In the rows, zero is written as 128.
One turn or mirror swaps these rows in pairs. Which row does each one swap with?
The rows were stretched afterwards, more along some directions than others.
leno: [149 169 152 143 122 137  91 145 123 119 134 113 110 104 135 135 141 131]
pozir: [139 171 110 153 107 143 117 141 151 135 149 114 113  75 128 111 156 125]
Kobaf: [164 176 139 141 122 162 123 109 127 119 123 114 122 131 133 152 147 109]
Mana: [137 179 118 150 112 141 114 145 151 132 146 121 114  84 126 113 155 128]
geso: [127 176 116 150 109 142 120 146 156 139 138 119 112  79 133 109 158 127]
kofog: [138 169 133 145  91 143 132 106 142 159 157  88 123  99 141 138 158 114]
suno: [118 144 116 136 115 133 146 124 112 130 132 128 124 133 137 144 137 117]
Podu: [135 147 119 171 111 173 119 160 154 138 158 114 132  80 136 114 136 137]
giga: [110 139 141 133 109 149 140 124 152 112 141 100 128  92 119 125 156 157]
keba: [124 139 125 132 104 149 131 118 130 109 157 120 118 126 121 158 133 117]
Fupe: [121 158 130 135 117 146 150 154 140 120 118 105 144  90 113 121 137 116]
para: [134 139 122 167 117 170 119 150 148 134 161 118 130  86 130 111 132 136]
Dumuv: [151 163 148 152 126 141  86 144 121 121 142 119 108 107 135 136 133 133]
Ded: [127 159 129 126 120 151 153 156 138 117 114 116 131 109 104 122 119 111]
Lor: [138 133 111 106 129 161 130 164 125 123 125 128 143 115 134 131 118 130]
bamo: [153 170 151 147 121 138  87 142 121 121 136 116 109 108 131 132 134 124]
Fafe: [132 170 133 129 115 152 147 160 144 117 118 105 128  95 104 117 124 111]
Suvi: [133 173 118 156 104 142 122 147 154 135 148 115 119  72 140 109 162 133]
beki: [139 146 120 166 116 175 120 153 151 140 156 114 128  81 135 107 136 134]
Vekaz: [124 133 126 139 107 145 126 120 127 111 161 120 122 126 119 158 129 120]
zof: [118 134 112 133 113 145 128 128 150 162 146 114 141 111 147 121 132 119]
bipu: [153 174 154 148 116 142  91 152 127 120 136 115 116 108 134 132 139 126]
viv: [137 184 117 162 108 145 116 155 159 139 143 113 112  68 133 116 159 133]
geg: [111 152 144 143 105 150 138 120 159 110 136 105 124  89 120 125 160 150]
Zes: [120 133 121 127 117 154 143 105 108 130 126 121 112 140 123 163 112 127]
delir: [116 151 144 138 110 149 133 125 156 114 134  99 122  85 122 120 162 155]
Fope: [121 133 113 137 116 150 127 130 137 163 144 113 142 107 145 125 127 115]
fim: [131 157 131 136 130 147 142 162 135 116 118 109 136  99 105 125 129 118]
gobuf: [130 160 130 131 129 151 144 160 136 118 114 108 132  96 109 120 127 117]
zapa: [117 150 141 143 102 147 138 128 158 114 146  99 128  88 123 124 157 160]
Kotis: [132 177 116 158 102 139 122 151 161 138 143 115 117  72 133 107 157 124]
Led: [122 161 138 146  97 140 132  99 133 156 157  95 125 101 140 144 154 118]
sodib: [162 174 136 134 121 159 121 111 127 119 124 119 128 140 130 144 134 103]
Libot: [132 164 137 142  91 141 133 101 140 157 152  94 126 105 147 138 163 112]
Kag: [127 162 134 144  88 136 125 106 144 157 159  93 123  98 144 138 155 120]
faz: [140 179 114 155 106 144 124 146 156 136 148 114 114  70 133 111 156 122]
nar: [123 132 119 135 107 146 131 120 127 108 159 118 125 123 120 158 128 119]
Nezib: [132 169 141 131  96 145 132 101 137 152 151  94 119 105 140 144 160 115]
vit: [127 134 120 127 113 152 142 101  96 122 135 118 115 139 120 157 108 122]
pim: [138 141 118 164 117 172 120 149 143 135 159 115 132  88 132 110 130 132]
kan: [152 169 149 150 119 139  90 144 126 121 147 118 111 104 138 134 132 133]
razo: [124 137 122 133 105 144 132 122 128 110 156 116 122 123 122 162 133 117]
mul: [159 165 138 135 125 159 124 110 122 128 121 120 125 144 132 153 134 105]
riri: [126 165 129 136 112 149 155 153 136 113 119 109 138 102 108 122 121 111]
Tofal: [124 161 135 137  96 139 132 108 135 157 148  94 128 106 149 145 162 116]
Bapid: [157 167 143 127 131 156 123 101 116 122 119 114 115 144 123 151 138 106]
fof: [130 154 130 140  94 144 133 102 134 157 159  90 126  92 141 135 154 113]
vele: [119 141 112 126 115 138 146 117 113 124 130 130 121 135 124 143 135 114]
koviv: [156 166 147 130 135 159 121  94 117 122 122 119 110 146 116 145 134 102]
dofad: [137 129 103 115 125 160 127 156 130 121 137 122 149 102 132 125 116 133]
tir: [159 178 144 133 124 154 115  97 119 124 119 120 109 144 118 139 138  97]
muge: [112 146 141 137 107 149 140 121 155 111 136 100 130  86 120 120 163 152]

Libot pairs with Kotis
suno pairs with zof
muge pairs with bamo
Dumuv pairs with giga

One turn or mirror swaps these rows in pairs. Which row does each one swap with?
The rows were stretched afterwards, more along some directions than others.
vazol: [116 115 140 117 137 138 123 111 138 149 134 129 137 115 156 126 126 140]
lil: [104 118 130 124 119 139 128 112 132 137 116 128 141 137 146 124 128 131]
tet: [132 130 116 123 112 109 128 123 131 137 118 130 110 114 108 130 129 119]
puga: [151 125 115 142 118 117 130 125 136 141 120 139 132 132 123 133 148 118]
nop: [120 129 123 132 141 133 120 144 121 128 161 124 128 122 123 129 147 139]
moli: [134 147 143 116 141 144 135 123 131 114 133 143 134 120 108 124 126 105]
bazub: [136 133 134 134 118 130 129 127 144 132 117 109 137 110 116 149 131 125]
tozu: [128 114 135 132 124 107 130 130 119 135 104 142 118 139 138 134 124 143]
Dufi: [136 142 146 123 130 135 141 129 139 116 121 142 135 110 112 135 123 102]
tiso: [136 133 139 132 126 130 143 134 142 122 123 119 138 104 115 147 125 124]
mino: [119 120 120 116 148 154 118 131 114 123 138 118 129 136 126 136 143 133]
bok: [113 124 112 118 141 132 113 146 120 136 160 125 130 119 123 123 132 164]
kerut: [129 127 107 100 163 120 133 146 139 120 147 119 139 125 112 115 121 138]
Pigaz: [142 112 114 128 111 119 117 135 129 147 117 138 123 113 125 141 133 111]
Vavud: [111 110 122  96 141 134 113 130 106 140 150 103 131 124 136 120 138 142]
mikof: [116 123 138 119 102 127 116 113 131 146 121 107 133 100 131 149 138 144]
tos: [127 112 128 128 132 107 124 124 124 138 113 150 127 141 144 128 129 133]
lepu: [142 124 127 133 171 128 137 141 119 106 140 134 150 135 135 125 136 120]
lem: [119 125 128 142 131 137 131 119 139 121 123 130 149 143 148 121 135 116]
Kida: [130 127 124 124 148 147 118 140 117 116 136 125 134 131 119 138 144 128]
buba: [115 126 135 139 112 125 126 113 127 131 112 134 145 141 141 121 127 138]
dus: [142 117 126 146 107 106 126 131 130 144 115 139 120 123 130 143 143 100]
momal: [104 125 110 115 141 141 115 130 116 129 162 114 127 118 127 111 136 158]
Zari: [112 105 114  99 130 134 103 136 112 143 132 112 131 123 136 118 127 146]
sotu: [105 123 132 131 118 142 120 114 131 140 124 129 142 137 146 125 125 143]
zemud: [127 115 131 124 134 103 135 126 123 131 112 146 123 136 135 132 127 132]
nagu: [129 121 132 126 124 111 117 122 109 144 108 138 117 148 130 138 128 134]
Raf: [123 143 149 121 122 131 129 129 126 118 121 139 122 122 113 131 128 112]
kas: [113 121 134 105 155 143 122 117 138 146 156 130 136 111 147 117 121 145]
Suta: [132 120 121 120 164 157 127 135 123 119 142 128 132 137 133 130 136 124]
kugu: [109 116 131 108 134 149 120 110 134 157 144 127 127 122 146 127 119 144]
Sazi: [136 130 115 109 158 105 147 136 139 122 143 112 136 129 111 123 130 124]
zesud: [132 141 136 124 140 143 135 126 148 126 133 112 137 112 114 144 132 129]
tasa: [132 131 109 103 168 118 137 141 146 123 152 118 143 124 116 114 124 131]
ver: [149 119 111 130 116 112 125 136 131 141 123 142 124 125 117 131 137 115]
lun: [128 130 129 118 139 134 117 136 112 135 157 140 128 118 123 118 146 150]
sizuf: [120 142 144 113 134 138 142 130 133 113 126 133 134 116 108 131 126 115]
nezu: [122 121 114 118 136 135 111 146 112 134 159 131 130 122 123 116 140 156]
rig: [113 110 120 103 126 130 104 136 111 143 133 106 134 119 136 123 134 144]
vut: [119 135 123  98 160 148 131 110 154 138 165 118 140 107 128 129 133 135]

sizuf pairs with lil
bok pairs with Pigaz
mikof pairs with vut

One turn or mirror swaps these rows in pairs. Which row does each one swap with?
The rows were stretched afterwards, more along some directions than others.
pipa: [126 131 124 130 144 144 112 146 143 142 136 120 143 114 118 133 141]
geziz: [110 110 117 172 123 128 160 132 164 130 117 113 123 116 156 143  98]
pez: [125 124 117 111 134 119 137 149 156 122 126 104 129 101 117 159  97]
fofol: [124 132 113 176 133 143 161 138 157 156 130  93 122 129 170 138  92]
gel: [141 134 128 164 141 150 149 152 152 157 141  98 129 137 152 145 115]
vapub: [131 123 139 126 130 124 142 180 180 117 128 111 130 106 117 149  71]
rofa: [113 111 117 175 120 131 162 136 166 137 111 112 123 118 155 136  97]
Dipek: [131 131 116 165 135 144 158 143 152 155 129  96 121 131 163 143 104]
Molob: [139 116 152 144 156 141 149 165 165 131 117 101 143 127 105 180 133]
daga: [138 129 156 120 133 121 153 178 150 119 123 133 130 138  98 143 119]
Fusor: [108 107 131 132 122 136 129 129 146 122 145 133 139 118 119 136 119]
nom: [118 131  98 141 142 109 129 106 119 145 132 105 142 120 137 159 128]
Vuvut: [142 123 154 157 137 142 139 160 147 142 112 128 140 131 121 126 153]
tida: [119 130 112 128 137 138 114 135 135 145 132 122 143 114 120 131 146]
vovil: [108 110 117 144 130 128 129  99 120 138 134 124 142 137 129 143 144]
Zudaz: [111 113 132 142 126 139 127 125 142 135 138 134 140 128 120 137 136]
loz: [122 106 126 142 139 111 123 127 150 110 127 132 157 101 109 175 140]
Vik: [103 102 114 143 130 108 132 118 150 106 124 131 147 101 114 169 136]
dake: [117 113 110 111 137 119 132 129 149 117 126 106 130  91 116 162 117]
buvid: [122 107 146 134 130 140 135 144 157 123 145 129 143 123 119 148 111]
tal: [125 131 120 127 139 145 124 141 143 145 131 119 137 117 123 129 133]
kulu: [149 128 154 141 133 126 141 177 145 132 114 130 138 138 102 132 137]
fadeb: [122 131 103 135 140 109 126  98 113 142 133 113 147 123 130 156 135]
lum: [144 135 148 138 135 121 143 172 145 126 123 140 143 136 102 137 138]
reduf: [117 111 148 108 129 125 114 164 138 126 122 112 127 106 101 131 115]
mazas: [143 131 151 136 136 122 141 165 142 130 116 137 139 132 107 136 141]
vipab: [114 120 117 173 123 135 166 140 167 142 119 104 116 122 164 134  85]
nage: [112 128  97 140 139 109 129  88 113 143 135 113 144 121 135 152 138]
vebim: [119 126  98 136 142 108 125  97 112 146 134 111 150 118 135 159 138]
Vozi: [102 111 134 113 134 141 154 128 143 125 137 112 121 119 112 151 120]
bif: [121 113 145 132 126 140 130 172 175 116 138 126 134 110 110 139  94]
gom: [127  99 155 116 134 146 127 174 150 134 106 108 116 111 115 121 107]
vesot: [123 113 131 110 146 121 105 132 135 107 135 145 158 104  90 164 160]
Livo: [132 118 147 117 128 121 134 182 174 111 136 122 137 103 107 151  74]
Bug: [116 107 121 154 130 113 150 116 154 117 126 124 141 110 132 164 110]
Fisol: [125  94 155 140 137 158 149 182 167 139  91  91 110 128 130 127  96]
kipu: [117  95 145 127 133 146 133 165 154 142 100  95 114 116 127 121  95]
fodi: [120 133 116 127 140 141 113 136 135 142 134 124 137 113 122 130 143]
Murob: [121 101 150 126 130 147 129 175 151 138 104 100 117 120 120 116 100]
nuki: [116 104 122 123 140 108 116 115 135 100 135 138 161  97  99 176 143]
pabi: [132 117 150 122 127 128 137 183 179 112 134 121 135 111 108 148  76]
kabef: [121 129 120 116 133 118 137 154 166 122 128 108 129  98 117 154  89]

dake pairs with gel
tal pairs with nom
kulu pairs with gom
Zudaz pairs with nuki

One turn or mirror swaps these rows in pairs. Which row does each one swap with?
The rows were stretched afterwards, more along some directions than others.
gumi: [126 149 165 118 135 108 134 140 147 122  83 124 171 115 112 139 121 168
 183 118 168]
Tima: [135 127 126 131 102  69 152 162 163 146 130 129 120 128 135  95 120 120
 142 122 142]
Sugot: [168 104 122 128 150 107 122 152 137 106 127 119 153  97 129 112 100 153
 139 147 147]
les: [133 131 150  98 113 114 150 167 130 139 102 148 182 113 101 125 128 154
 143 113 156]
pil: [123 122 135 104 121 115 138 151 120 140  99 146 189 112 114 123 124 165
 150 114 151]
zazi: [175  98 121 141 121  98 141 159 158 132 105 156 144 106 150 112 121 164
 124 137 137]
Noze: [119 114 139  86 124 102 136 115 152 117  88 127 154  94 123 124 120 158
 180 126 144]
bal: [131 122 127  97 134  88 128 129 135 128 120 126 159 123 118  88 108 132
 136 119 111]
Zoda: [133 115 130 114 111  64 132 141 166 118 104 145 121 102 130 106 117 130
 155 129 125]
ratel: [131 110 125 104 123  72 130 150 160 117 104 150 135  98 131 109 111 131
 139 126 110]
zon: [147 124 124 127 130  90 146 178 136 128 111 141 148 115 126 111 125 146
 101 134 129]
zesu: [151 131 131 140 111 109 140 162 135 150 118 147 135 142 129 128 141 131
 126 127 145]
Nupip: [156 121 126 136 116  92 153 171 138 151 127 136 141 135 136  95 123 134
 106 129 138]
Lutog: [145  91 119 101 151 125 124 125 145 137  88 131 164  98 154 128 122 174
 135 126 112]
Nugol: [131 138 134 137 113  96 128 140 128 143 112 131 135 148 123 121 136 129
 157 125 149]
zovu: [152 118 152 104 152 117 132 168 134 120 107 138 187  99 119 117  91 162
 129 133 138]
kugap: [112 129 129 120 131 117 126 130 115 135  88 137 193 108 117 133 125 174
 169 119 157]
pok: [105 130 125  76 145 134 152 156 143 141  93 138 164  84 125 137 120 155
 123 110 123]
Lupim: [109 120 129 107 135 123 121 128 115 137  85 136 190 101 119 135 126 169
 171 113 150]
dade: [132 130 139 104 141 124 144 115 168 105 103 133 155 113 129 144 101 172
 158 119 146]
Pumov: [121 133 140  98 134 117 142 108 169 100  98 135 148 108 124 140 102 160
 159 124 139]
Bobe: [133 105 140 100 121  93 126 123 156 120  86 134 148  85 124 127 117 161
 186 132 162]
detun: [106 149 136 129 106  71 148 142 146 116 109 144 151 138 122 115 121 145
 148 114 139]
Bos: [121 138 139  97 130 109 150 124 172  96 107 146 147 108 115 139  97 158
 152 124 141]
Kipam: [123 120 128 115 132 117 123 133 115 137  88 133 193 100 118 127 122 173
 172 117 155]
Dum: [114 129 127 121 104  59 141 140 171 121 104 141 125 106 126 104 118 134
 162 123 134]
suze: [127 122 126  86 143 143 152 157 145 140  94 143 165  88 134 142 125 156
 117 117 124]
guvut: [129 116 124  97 137  88 118 122 135 124 112 124 165 114 119  90 102 141
 149 115 110]
Tib: [137 108 129  92 138 101 122 118 132 124 110 130 160 114 119  95 108 141
 142 119 115]
totu: [181  90 125 143 123 103 130 153 153 131 101 153 139 100 149 123 120 165
 140 145 151]
zop: [156 113 133 111 120  93 132 157 119 110 133 157 154 133 117  96  99 128
 115 141 121]
Pes: [139  96 122 100 129  84 128 148 157 123  93 154 142  95 143 112 119 145
 128 127 103]
tuge: [181  95 133 143 121 107 132 148 152 127  94 151 143 101 140 131 121 168
 156 146 169]
kaniz: [113 132 126 125 142 100 117 127 132  96  87 123 159  91 118 137 121 172
 174 131 151]
Kes: [121 127 131  98 126  87 130 124 145 134 111 130 154 135 120  97 118 139
 141 105 110]
zogo: [160 121 139 118 118  97 133 161 121 118 140 154 151 141 118 102  98 123
 114 138 123]
Rovo: [135 150 165 123 134 116 136 139 142 124  92 116 167 124 118 141 125 164
 179 119 164]
defu: [168  96 139 131 114  98 134 137 160 125  91 145 138 103 137 129 125 162
 172 143 172]
Nerom: [140 117 122 133 114  84 143 142 149 118  98 158 144 119 142 111 120 166
 126 126 125]
lese: [160  88 123 104 145 109 119 136 154 133  89 141 153  93 153 124 124 168
 135 125 115]
godu: [129 128 122  97 143 138 156 168 151 145 102 147 158  96 133 145 126 156
 113 116 127]
gitug: [127 130 138 107 130  98 130 139 150 129 109 139 169 135 120 118 113 151
 131 105 113]
burup: [141 130 137 111 106  81 140 151 141 105 132 161 137 136 110 104 105 120
 119 133 121]
kun: [145 121 149 102 151 118 127 159 128 116 112 130 182 102 118 114  87 158
 127 136 128]
Bisak: [137 143 141 136 111 100 133 148 126 144 116 136 135 150 119 122 132 126
 147 124 145]
roko: [140 139 141 149 118  81 145 160 153 105 121 135 156 132 121 134 113 155
 157 134 173]

Pes pairs with defu
Kes pairs with pil
roko pairs with zon
ratel pairs with tuge

